In the data rows, the value 128 means zero.
Here are some points, one per row:
"122 152 141 126 136 155 107 164 135 128 119 113 161 108 130 92 117 105 131 169 160 130 120 140
 214 153 133 169 134 117 138 162"
"122 132 92 121 126 125 128 152 137 166 177 134 164 164 141 105 98 121 115 99 107 157 124 158
 105 111 138 153 114 131 152 162"
"162 128 147 46 168 91 143 96 83 144 99 136 134 135 101 74 141 87 105 145 176 120 131 150
 143 116 117 179 163 177 106 193"
"129 123 94 150 64 96 41 119 150 46 118 149 83 129 123 154 112 154 83 154 153 123 130 148
 155 120 108 56 163 154 129 137"
"138 146 139 120 153 96 161 161 145 136 89 115 75 141 142 151 120 124 134 68 132 137 118 169
 115 131 69 87 88 135 103 151"
"166 169 117 166 84 121 207 145 177 99 123 150 135 103 148 128 139 88 89 182 125 165 119 107
 114 141 100 108 153 146 91 75"
"115 99 188 128 119 168 124 121 115 159 117 101 131 103 99 103 84 94 141 128 123 132 126 143
 113 150 170 122 116 132 101 117"
"138 152 115 157 188 82 106 83 143 110 123 116 120 120 98 154 222 161 118 105 99 122 51 148
 79 116 138 126 92 174 158 132"
"64 122 98 123 151 116 153 115 123 135 122 83 101 91 177 95 87 120 160 114 171 157 139 111
 165 191 122 140 169 123 119 181"
"86 47 102 171 161 196 142 164 92 105 115 152 104 164 142 111 101 140 125 148 174 156 89 81
 167 84 180 116 153 191 97 171"
"133 104 122 170 160 73 101 110 138 135 125 123 183 156 157 162 147 152 106 163 107 154 79 161
 129 154 147 123 58 121 154 153"
"83 115 172 120 100 132 131 87 219 138 123 133 79 141 117 149 176 139 109 123 88 175 133 187
 137 132 131 114 113 69 168 128"
"148 134 153 144 101 154 105 111 118 158 110 101 147 127 168 92 67 137 149 101 97 119 123 127
 152 92 128 157 87 124 82 161"
"130 154 115 125 99 147 141 103 95 169 151 146 178 122 163 126 104 108 199 119 104 134 172 149
 157 137 142 145 128 187 139 123"
"139 150 118 126 125 118 105 128 107 124 178 152 108 132 91 131 132 168 119 65 228 93 171 131
 86 209 109 140 146 135 183 126"
"132 139 115 142 120 185 124 103 146 77 141 143 149 152 109 77 117 85 122 184 171 173 115 39
 134 157 155 146 96 104 154 114"
"108 180 169 137 120 148 131 92 87 87 130 130 95 132 80 212 155 90 171 118 161 105 173 121
 104 115 164 119 132 119 120 128"
"112 130 179 121 138 132 109 111 110 157 95 113 87 134 81 208 94 125 119 68 146 63 142 159
 159 132 158 145 75 161 102 127"
"116 106 139 104 104 159 63 118 112 122 100 86 144 147 106 154 73 158 151 113 112 94 113 96
 128 159 224 88 132 96 55 121"
"137 142 146 120 173 192 118 90 144 75 141 140 183 186 129 112 133 98 109 184 224 153 112 127
 124 106 112 129 120 94 181 105"
"154 165 127 97 122 151 74 130 202 163 137 103 83 111 103 139 78 131 162 125 133 148 123 131
 107 84 139 163 108 122 168 145"
"130 129 141 148 125 76 150 109 173 112 135 125 124 62 128 152 190 126 116 134 86 143 161 142
 105 87 113 108 126 101 120 108"
"135 107 156 96 162 150 161 139 77 75 93 136 109 130 124 116 108 138 98 177 206 103 90 151
 169 130 160 168 117 132 174 132"
"157 173 37 199 171 121 123 87 118 148 153 141 105 116 173 161 123 139 174 143 93 120 149 164
 113 154 91 121 95 140 147 190"
"109 150 200 139 110 148 130 121 139 153 137 158 125 98 60 116 163 153 132 101 134 140 91 171
 101 120 165 112 103 161 98 96"
"136 125 63 124 179 122 146 189 103 125 116 42 82 170 117 122 132 68 171 134 166 172 166 105
 124 143 97 155 199 59 126 153"
"158 87 142 148 125 138 171 219 168 138 108 81 140 163 116 108 144 154 165 149 143 90 128 116
 100 123 106 105 121 123 78 114"
"106 137 154 95 82 175 159 141 101 137 139 140 131 110 77 114 105 102 186 119 146 117 123 146
 90 130 207 101 73 88 142 130"
"125 142 77 173 151 103 201 162 154 121 93 120 152 132 117 139 128 96 137 141 78 112 99 123
 64 156 149 135 166 108 95 101"
"123 153 147 157 178 122 119 104 89 179 147 69 119 137 144 155 117 166 130 64 91 86 168 196
 193 136 175 146 145 159 175 125"
"101 125 118 140 144 175 187 165 133 140 134 166 182 106 175 90 142 119 113 206 113 125 95 71
 165 187 173 143 141 107 49 166"
"124 113 83 140 193 72 174 128 146 82 135 146 143 147 103 138 103 79 157 138 102 126 170 161
 55 105 87 147 154 65 107 122"
"66 178 153 126 161 107 82 66 108 170 167 89 148 130 106 155 107 108 156 131 67 177 127 185
 152 120 120 151 94 125 126 135"
"134 72 136 113 96 77 191 132 179 143 138 125 152 98 140 115 142 151 107 142 109 102 163 121
 114 112 139 110 120 135 149 116"
"118 91 162 110 99 149 160 164 48 125 142 141 108 151 31 93 54 118 140 122 98 153 128 129
 125 163 146 127 94 110 107 97"
"99 121 194 82 88 102 162 137 128 67 154 156 126 131 180 137 116 146 78 186 151 136 144 131
 126 146 185 106 141 143 106 105"
"152 100 94 107 136 126 113 203 138 107 137 144 98 155 92 85 125 105 141 146 140 126 165 122
 120 180 84 190 109 88 91 152"
"135 190 203 54 84 106 150 100 112 111 77 178 90 133 165 189 159 139 105 157 111 115 167 94
 118 77 156 120 151 120 157 109"
"130 114 129 119 143 153 128 97 105 141 151 157 96 146 138 105 137 170 122 142 221 152 84 133
 122 91 113 159 157 100 131 168"
"139 124 121 102 42 154 145 92 192 85 88 120 103 102 114 178 146 153 98 182 158 151 171 164
 107 135 139 99 126 105 164 89"
"130 123 149 201 107 109 66 122 103 195 150 156 121 99 153 120 179 146 155 103 162 89 131 119
 120 55 96 123 108 141 153 94"
"137 169 148 117 148 135 59 97 151 108 166 109 160 100 102 79 97 112 155 142 192 177 176 116
 181 62 144 199 142 110 121 117"
"126 188 136 163 98 182 184 119 153 117 120 148 116 162 131 104 97 104 113 169 86 163 115 122
 57 143 115 107 77 142 130 189"
"160 192 66 106 164 133 99 107 101 162 140 140 104 104 173 100 133 165 126 146 162 128 159 179
 133 133 103 143 93 142 151 107"
"123 125 156 104 93 122 114 159 214 110 106 171 121 131 174 101 141 137 134 177 67 118 138 159
 117 153 143 131 127 103 148 88"
"160 158 114 134 117 137 102 166 161 147 108 105 106 106 154 169 124 132 156 121 114 124 146 84
 130 107 151 148 90 155 121 163"
"178 134 139 110 134 82 130 99 139 97 135 113 116 135 134 109 137 130 138 151 102 143 147 80
 110 108 80 177 148 89 154 74"
"157 74 138 115 127 124 123 136 102 162 143 112 129 166 137 209 102 117 152 106 135 103 110 112
 97 119 99 177 133 107 93 76"
"124 144 72 150 109 97 166 131 141 133 119 173 146 147 152 134 165 153 175 90 108 130 95 118
 188 111 111 171 126 157 117 160"
"90 143 99 107 126 137 114 164 142 144 143 98 134 111 127 138 151 112 67 140 110 107 147 133
 106 125 146 104 46 168 116 141"
"141 154 117 87 102 116 149 79 103 77 132 128 132 126 163 153 133 160 67 127 146 129 144 110
 210 89 102 35 168 86 122 117"
"111 182 114 140 148 161 226 118 167 114 97 163 149 142 125 136 188 94 188 156 81 146 117 116
 127 165 107 87 117 148 141 135"
"148 65 118 85 125 119 117 126 104 43 141 124 62 95 186 158 149 163 82 103 145 161 134 126
 150 90 88 73 141 123 203 117"
"161 90 190 119 110 122 135 140 161 67 107 135 142 124 129 141 102 130 98 151 105 135 148 137
 150 153 112 49 214 109 178 105"
"159 128 119 131 86 97 154 142 170 118 113 151 131 101 155 122 155 101 129 155 109 124 151 96
 127 118 128 94 154 125 148 97"
"91 107 120 120 116 133 159 158 124 125 133 86 117 128 107 109 153 140 148 76 85 111 62 128
 63 71 96 163 148 105 114 71"
"143 126 115 123 116 75 225 127 106 120 108 187 114 152 88 145 141 90 160 170 228 97 107 111
 103 134 104 151 127 75 145 162"
"119 107 98 191 113 132 95 130 170 173 99 104 168 164 117 121 163 108 122 188 88 133 79 155
 67 143 151 69 95 164 88 73"
"116 87 81 122 97 186 114 124 159 146 98 95 126 177 116 125 73 122 180 77 132 130 167 149
 119 141 133 100 145 137 72 82"
"103 150 152 140 130 102 143 109 132 178 92 123 158 109 115 139 130 156 118 128 128 123 118 124
 76 105 162 90 146 172 142 168"
"124 33 128 123 107 131 70 82 90 114 187 117 155 151 72 114 136 136 140 112 130 106 158 74
 142 207 90 125 144 150 126 117"
"139 195 165 109 80 95 167 86 75 151 142 105 110 134 127 155 183 90 92 83 154 124 102 174
 114 110 133 131 83 167 149 157"
"162 113 96 165 150 147 149 122 118 179 140 102 114 131 125 75 175 125 132 139 151 111 185 122
 118 81 101 189 168 108 154 175"
"110 121 140 123 109 187 106 134 161 102 79 135 164 120 136 123 81 137 162 89 97 132 117 142
 101 125 133 160 72 159 125 142"
"117 129 91 150 101 130 148 143 76 114 123 164 189 147 139 120 158 120 155 111 52 121 32 136
 126 123 128 110 149 125 169 80"
"86 176 91 196 157 98 185 164 122 82 86 134 137 108 100 146 148 162 108 131 74 96 157 137
 99 77 93 141 109 130 139 105"
"174 114 111 133 131 186 49 90 57 92 188 133 142 97 79 163 111 174 78 103 174 127 175 166
 108 195 126 154 95 110 111 98"
"108 161 147 92 103 81 118 134 130 119 168 121 42 119 159 91 112 120 101 152 87 139 161 127
 167 148 119 123 133 114 97 92"
"122 93 84 95 110 114 119 61 97 124 138 192 99 81 109 182 158 145 0 118 132 136 175 101
 168 136 97 25 214 167 171 146"
"93 114 145 171 156 184 78 110 134 150 145 153 84 129 110 144 119 131 97 83 176 180 145 85
 182 131 92 131 165 118 161 187"
"148 120 81 114 69 122 54 118 113 109 163 106 162 139 59 150 144 182 156 116 130 131 116 88
 96 173 129 105 123 104 107 125"
"104 181 171 100 143 111 132 162 135 155 181 156 108 153 103 161 101 133 199 100 137 116 131 118
 85 86 137 71 126 158 100 104"
"115 110 160 102 166 129 87 143 78 107 158 125 152 107 139 120 82 137 117 157 173 173 80 108
 144 98 121 150 132 115 111 138"
"122 88 55 197 150 181 92 111 139 155 174 160 145 81 167 116 189 84 103 125 130 42 74 124
 103 130 131 193 136 182 129 172"
"162 152 114 133 153 92 160 186 119 157 108 153 136 160 128 118 166 128 162 29 127 105 118 117
 144 111 145 110 106 92 77 75"
"166 137 106 96 161 158 199 159 141 113 128 141 151 168 82 110 111 103 147 163 84 71 61 129
 89 153 81 107 136 106 96 95"
These points spread out most along one direction. Take the direction at right angles to it along which they spread out most. Then take the direction at right angles to both along which they spread out most. Go by this last direction. Where along it does each point below lie, from 0 to 99? The average is 50, and the first point in the table lies past the average. One standard deviation of the points above along it is 16.
"160 158 114 134 117 137 102 166 161 147 108 105 106 106 154 169 124 132 156 121 114 124 146 84
 130 107 151 148 90 155 121 163" 39
"118 91 162 110 99 149 160 164 48 125 142 141 108 151 31 93 54 118 140 122 98 153 128 129
 125 163 146 127 94 110 107 97" 62
"138 152 115 157 188 82 106 83 143 110 123 116 120 120 98 154 222 161 118 105 99 122 51 148
 79 116 138 126 92 174 158 132" 18
"116 106 139 104 104 159 63 118 112 122 100 86 144 147 106 154 73 158 151 113 112 94 113 96
 128 159 224 88 132 96 55 121" 46
"125 142 77 173 151 103 201 162 154 121 93 120 152 132 117 139 128 96 137 141 78 112 99 123
 64 156 149 135 166 108 95 101" 60
"158 87 142 148 125 138 171 219 168 138 108 81 140 163 116 108 144 154 165 149 143 90 128 116
 100 123 106 105 121 123 78 114" 64
"122 88 55 197 150 181 92 111 139 155 174 160 145 81 167 116 189 84 103 125 130 42 74 124
 103 130 131 193 136 182 129 172" 45
"108 180 169 137 120 148 131 92 87 87 130 130 95 132 80 212 155 90 171 118 161 105 173 121
 104 115 164 119 132 119 120 128" 38
"124 144 72 150 109 97 166 131 141 133 119 173 146 147 152 134 165 153 175 90 108 130 95 118
 188 111 111 171 126 157 117 160" 45
"138 146 139 120 153 96 161 161 145 136 89 115 75 141 142 151 120 124 134 68 132 137 118 169
 115 131 69 87 88 135 103 151" 37
"162 152 114 133 153 92 160 186 119 157 108 153 136 160 128 118 166 128 162 29 127 105 118 117
 144 111 145 110 106 92 77 75" 41
"109 150 200 139 110 148 130 121 139 153 137 158 125 98 60 116 163 153 132 101 134 140 91 171
 101 120 165 112 103 161 98 96" 28
